The same turns and mirrors carry the whole set onto itself and the rows of a family onto each other. Which other rows belong to the same family as each row named below? List them in the order they appear above.
These 30 rows form 5 families of 6 rows each.
tino: [-10 -19 -35 -24  20  -6 -42  42 -11 -10 -10  17  25  -1   8  53  41  -2
  -4  11]
zeg: [ -2 -12 -23 -16  -6  24  11  27 -35  12  54 -23 -35 -10 -20  -9  11  -3
  14  10]
pire: [-13  -5 -40 -47 -17  42 -25  19  -9  32   8  26  46   5  12  43  21  -1
   0 -26]
dulo: [ -8  74 -20 -14  -9 -24 -36  13   5 -24  44   2   1   8 -29  32  12  -6
 -18 -17]
zusa: [ 27  51 -48 -17 -19 -37 -17  -5 -11  22  53  23   3  -1 -23  -1  29   0
 -14 -17]
kuz: [-15 -20 -14 -35   8 -14  -7  47   4  20   2  27  12   5  21  45  48 -20
 -22   6]
Fibif: [ -5 -11 -47 -59 -11  12 -52  31  -2  15  19  39  42  -8  10  41  -3   5
  12 -17]
Keru: [ 13 -16  -5  -5   3  31  -8  35 -35  17  26 -13 -23   6 -23  -4  15 -19
  25  26]
fub: [  9  26 -41 -11 -31 -43 -31 -21  11   0  57  12   8   5 -27  20  26  -2
  -2 -26]
fif: [  8 -23 -32  -3  -1  19  12  29 -29  -2  36 -13 -30   7 -38  15   2   7
  16  18]
leve: [  9  25 -35   3 -27 -40 -12 -17   7  -7  54  15  37   5 -21   0  31   8
  -1 -14]
sab: [  4   9 -36 -67 -22  37 -31  32 -21  34  10  30  39   6  -3  29  33  -6
  15 -29]
bivug: [  2  -9 -48 -43  -2  28 -28  38  -5  24  10  28  51  18  10  38  25  -5
  15 -32]
Bebo: [ -7  -1  15 -24  27  39   7  13   0   5  45  -1   2   2 -14  -5 -26 -29
   9 -16]
tuve: [ 10   0   4 -44   7  30  10  10  -7  -4  54 -21 -19 -28  -7  -5 -14 -28
   3  -2]
Riva: [-20 -17 -28 -19  12   1 -26  53   1  20   0  28  35   1  19  48  36 -28
 -10 -13]
Dar: [  6  47 -29  -3 -25 -61  -2   0  -2   6  43  14  11 -11 -33  14   9  11
   2 -10]
vunoz: [-12  52 -25 -11 -17 -21 -42   5  20 -23  45  -2  -8  22 -27  45  24 -19
 -21 -20]
nogu: [-11 -19 -13   9   0  13  12  34 -21  22  27 -19   0   2 -32 -22   3 -10
  27   1]
zal: [ 18 -11  13 -37  -2  25  -2  13   2  18  38  -2   1 -10  -2  -8 -32 -36
   8  13]
derub: [ -6 -15 -33 -17   5  -5 -15  58   9  -5   3  19  47   1  23  44  34 -22
 -19 -10]
gepez: [  5   0 -51 -31  -6  29 -40  41 -17  17  29  49  46   4   7  37  25  -3
   6 -36]
geru: [ 24  -1   5 -33   7  35   5   7  -6  12  32 -23  -5 -25 -17  -8 -26 -29
   7   8]
dasak: [ 11  40 -36 -11 -16 -51 -18  -9   5  -7  60  17  13   8 -23  18  19  21
  -5 -14]
bodup: [  3  71 -14 -20   1 -12 -16  10   3 -24  42  13 -13  20 -33  43   6   1
 -15 -12]
ses: [-27 -22 -23 -17   4  13  -9  29  -3  22  -6  16  32  -4  17  51  49 -12
 -13  -4]
nono: [ 10  -1   3 -39   7  23  -1   3  -6  -3  38  -6  -3 -42 -24  15 -35 -38
   5  -6]
fep: [ 11  66 -27 -23 -11 -20 -10  24  20 -17  38   2 -13  20 -19  27  15 -18
 -44  -2]
vilis: [  9 -15 -16  -3   4  29   4  31 -24  21  39 -11 -33   2 -20  -7  -6 -10
  14  26]
boko: [-22  65 -12  -3 -13   1 -38  19  10 -27  53  16  -2  22 -19  27  18 -20
 -26 -16]

Same family as pire: zeg, fub, tuve, vunoz, ses
Same family as Dar: Keru, zal, derub, gepez, bodup
Same family as geru: dulo, bivug, Riva, dasak, vilis
Same family as kuz: fif, leve, sab, nono, boko

The same turns and mirrors carry the whole set onto itself and the rows of a family onto each other. Which other rows belong to the same family as each row named below? List them in the order they appear above.
These 25 rows form 5 families of 5 rows each.
nog: [ 11  45  29 -41  24  10  12  35 -23  19]
retaf: [ 46   4  -1 -43  30  18   3  25  14  10]
vib: [ 17  10  33 -32  12  10  30  27 -20  22]
vasu: [ 11  33  31 -13  12  -3  16  38 -35   0]
Virid: [ 31  19 -11 -31  30   3 -29   2  31  12]
durun: [ 47  44   7  47  -6  10 -16  11  -7  47]
Zegu: [ 47  40  11  48   4   0 -23   2  15  16]
fonu: [ 19  48  32  12  -7   7   3  34 -43  39]
vuz: [  3  18  12 -50  21   0  -4  25 -12   9]
fad: [ 48  29  34  38 -13  19 -31   5  10  36]
sile: [ 17  25  17  40 -19  -3 -19   4 -16  41]
porid: [ 28  31   8 -37  37   1  -3  30   4 -13]
popu: [ 14  28  45   0 -22  -2  10  27 -28  46]
Pim: [ 17  26  54  18 -13  11  10  15 -23  37]
kufe: [ 39  23  -5  26   3   2 -40 -10  30  30]
Kuzuv: [ 42  16  -3 -46  21   6  -9  18  32  21]
Mava: [ 63  15  -1   0  13  24 -37  11  34  20]
kuvir: [ 22  40  32  42  -7  -7   2  21 -31  17]
Mus: [ 12  19  26 -49   7   1  17  32 -11  26]
vem: [ 41  30  23  35 -27   3 -22  11   6  51]
kered: [ 51  36  -4   0  32   4 -26   5  36  -4]
bivu: [ -4  22  28  -6  -9  -5   3  25 -42  28]
sil: [ 56  39 -12  12  26  13 -20  -1  34  32]
saf: [ 35  40   1 -42  42  13  -3  14  23  17]
fepu: [ 59  24  -6   7   0   9 -32   6  41  36]

Same family as vuz: Virid, sile, kufe, bivu
Same family as Mus: popu, Kuzuv, vem, fepu
Same family as fonu: nog, durun, sil, saf
Same family as fad: retaf, vib, Pim, Mava

The same turns and mirrors carry the whole set onto itself and the rows of a family onto each other. Which other rows belong to the same family as each row named below? List them in the order they appear above.
These 18 rows form 3 families of 6 rows each.
mutap: [  3 -32 -10 -45  40  25 -14 -40  38   1  -3  -4  -4   0 -30  45 -17  19
 -24  23 -19   6 -10  17  -3  20 -14  12  -2 -10  -1  -9  14   7  49 -11
   2   6 -15]
Putu: [-20 -19  -7   7  -5 -14  19 -31 -24   9  -6 -18 -16  21 -16  10 -29  -3
  16 -19   3 -13   0 -10  -6 -13 -18   7  -9  10  -5 -11  20 -23   9 -28
  42  47  54]
Zoreb: [  2  36  -6   4  -6  15 -19   1 -22  15  -1  43   6  -8 -13   0   3  -5
  23  46  30  11 -16 -15  28   4  12 -28  21  -5  24   1  25  14 -42  13
 -19 -42  -1]
geve: [ 15  21 -13  17 -13  -8 -12 -20 -43  -1  32  18  -2  11 -37  11 -16 -16
  31  45   9  25  -5   9   6  34 -14 -17  15  15  13  -4 -18  21  -2  -9
   3 -21  -2]
Raba: [-31   7  24  13 -18   4   9 -10 -10  49 -25   3 -24   7  14  -7 -15 -10
  17   1  34 -28 -24  -6   7 -25  12   0   7 -12  11 -32  45 -14 -26 -18
  14  26  36]
zare: [-24 -34   3 -10  -9 -15   6  -2  -8  14   4 -15 -27  -3   0  -6 -34   6
  30  -9   0 -23  21   1  -8  -3  -8   3   1   3 -12   3  -9 -12   0  -9
  42  60  49]
zilo: [ -6 -23  31 -60  18  36 -20   2  35  31 -41  19   5 -20  -3  19  -3  39
 -17   7  20   2 -21   7   6  -1   4  -8  28 -33  -5 -22  30  15  -9  22
  -7  -1 -15]
Zatav: [-49  -1  22  -2 -14   5 -14   7   4  51 -16   2 -15  -8  16 -25 -30  11
  28  -8  25 -33   6 -16  17 -22  20  12   1  -6   4  -3  36 -15 -33  -1
  13  27  32]
lizo: [ -7  55 -21  11 -12  -8   0  -4 -21 -17  14  15  12  10 -10   5   4 -19
  23  25  -4   9 -10  12  -6  24  -6 -17   3  23  26   6 -11 -12 -15  10
  -3 -62 -35]
dop: [ -9  14 -26  12  -6   3 -33 -16 -16   7  45  11   5   5 -35   5 -29  -6
  47  41 -15  24  18   0  13  34   2   0  -1  28  15  18 -13  16   4   9
  -1 -30   3]
lan: [ -5  -7   9 -62  23  13   6  -6  29 -21 -37   0  10  -5  -7  26   7  26
 -35  -9  -4  -4 -17  25 -21   8 -19  -8  13 -14  -4 -10   3 -18  22  12
  12 -11 -52]
bur: [-21  -6  -7 -53  32  22   1 -12  40 -11 -33 -10  16  -1 -11  33  -5  32
 -32 -16 -19  -9  -8  17 -19   5 -14  14  -3  -7  -6  -4  10 -19  26  10
   2 -22 -47]
ped: [-43   8   8  -8 -23 -24  18  10 -13   3 -18 -19  -7   5  16 -24 -22   6
  21 -36   8 -36  10   4 -20 -21  -6   3  -5  13   1   4  -4 -48 -11  -5
  44  26   7]
Vol: [-16  -7  12 -38  30  41 -16 -21  38  36 -43   9  16  -1 -13  27  -6  32
 -24   2   3   6 -30  -4   9  -7   8   6   6 -23  -2 -27  62   8   5   7
 -17 -15  -6]
peme: [-44  14   1  14 -17 -18  31  -3  -7   8 -19 -24 -14  13  21  -6 -18 -10
  19 -36  -5 -35  -1  16 -28 -16  -6  11 -11  12   2 -16   6 -43  -7 -17
  33  18  16]
Zazuk: [  4 -38   6 -63  32  10  -8 -23  17 -15  -5   8  -5  -7 -42  40 -12  30
 -26  17   4   7 -10  -5   6  29 -30   1  10 -23 -18   6   2   4  20   4
   8   8 -27]
lamiz: [-13  48 -28   7 -15   3 -18   9 -12  -7  14  14  11   0  -7  -1  -8  -9
  32  24  -6   3  11  17  -8  17  11  -6   8  23  25  13 -32  -7  -5  15
  -5 -54 -42]
gunel: [ -9  37 -24  14   1  35 -35  -3   7  35   4  31   4  -8   1   4  -5  -8
  34  49   6   8  -3   1  19   0  36  -8  16   2  32  -7  17  20 -20  17
 -29 -45   4]

Same family as geve: mutap, Putu, zare, dop, Zazuk
Same family as zilo: Zoreb, Raba, Zatav, Vol, gunel

The same turns and mirrors carry the whole set onto itself and the rows of a family onto each other. Which other rows belong to the same family as each row named below? List them in the order they appear above.
These 20 rows form 4 families of 5 rows each.
nele: [ 17 -26  -1 -12 -10   0  16  21 -41 -41  29   3  -7   2   1  35]
kod: [ 55  39  34  16  15  -4 -16 -20 -17 -32 -33 -35  -4 -24 -15   4]
lurut: [ 48  26  15  24 -38  -3  -2 -20 -33   8 -17  -2 -37 -12   2  13]
kare: [ 42  29  20  -4   2   2  -4   8 -47 -32  -6 -22  -5 -23  29  31]
Dato: [-30  10 -32   0 -15  -5   7 -15  16 -15 -22  11  17   4  -6  14]
rona: [  2   1 -18  12 -34 -30  13 -17  -2 -20 -12  16 -15  -2  29  25]
mumi: [-15   4 -20 -17 -13  30  -1  21 -26  13  -6  -3   9  -1 -44  20]
Mupu: [ 19  15   9  30  -8   4  -1 -29   8 -45 -31  -7  13  10 -55 -25]
Rek: [ 41 -10   6   6  -3 -36   4 -28   3 -14  -1  -3 -39 -19  18  41]
sig: [  2  -7  -3 -20 -21  -3   9  36 -49 -41   5   2  10 -12   5  28]
kig: [ 56  -5  27  16  -8 -10  -8 -23 -11   5 -12 -13 -44 -18 -56   8]
Dadel: [  4 -30  -3  10 -30 -10  16   5 -14 -53   0  17   4  13 -44  -5]
Mevur: [ 41  45  22  26  26  23  -8 -30  -7 -24 -23 -35   4  -5 -16   5]
sev: [ 24  10  21   9   5 -11 -13 -13   8 -46 -39 -18  11 -13 -67 -18]
fir: [ 32  -6   6  -6  40 -15  -7 -30  23  -9  -5 -26 -24 -22 -23  38]
Fanag: [ 42  21  14  -1  23  25   1  -2 -38 -22  14 -31  -9 -10  18  41]
lev: [  5  29 -13   6 -39  21   3   6 -42  14 -14   5  -4  -4   7  17]
tafon: [-11   6 -18  -7  31   2  -7 -22  31  -5 -21 -17  11  -9 -37  21]
bagu: [ -8 -19  -3 -11 -17 -12   2  22 -14 -51 -15   6  17  -3 -54  -4]
setur: [ 15 -18   4 -13   7  10  -9   2  -5   6  -5 -12 -15 -10 -82  12]

Same family as Mevur: nele, Mupu, Dadel, Fanag
Same family as tafon: Dato, rona, Rek, fir
Same family as mumi: lurut, kig, lev, setur

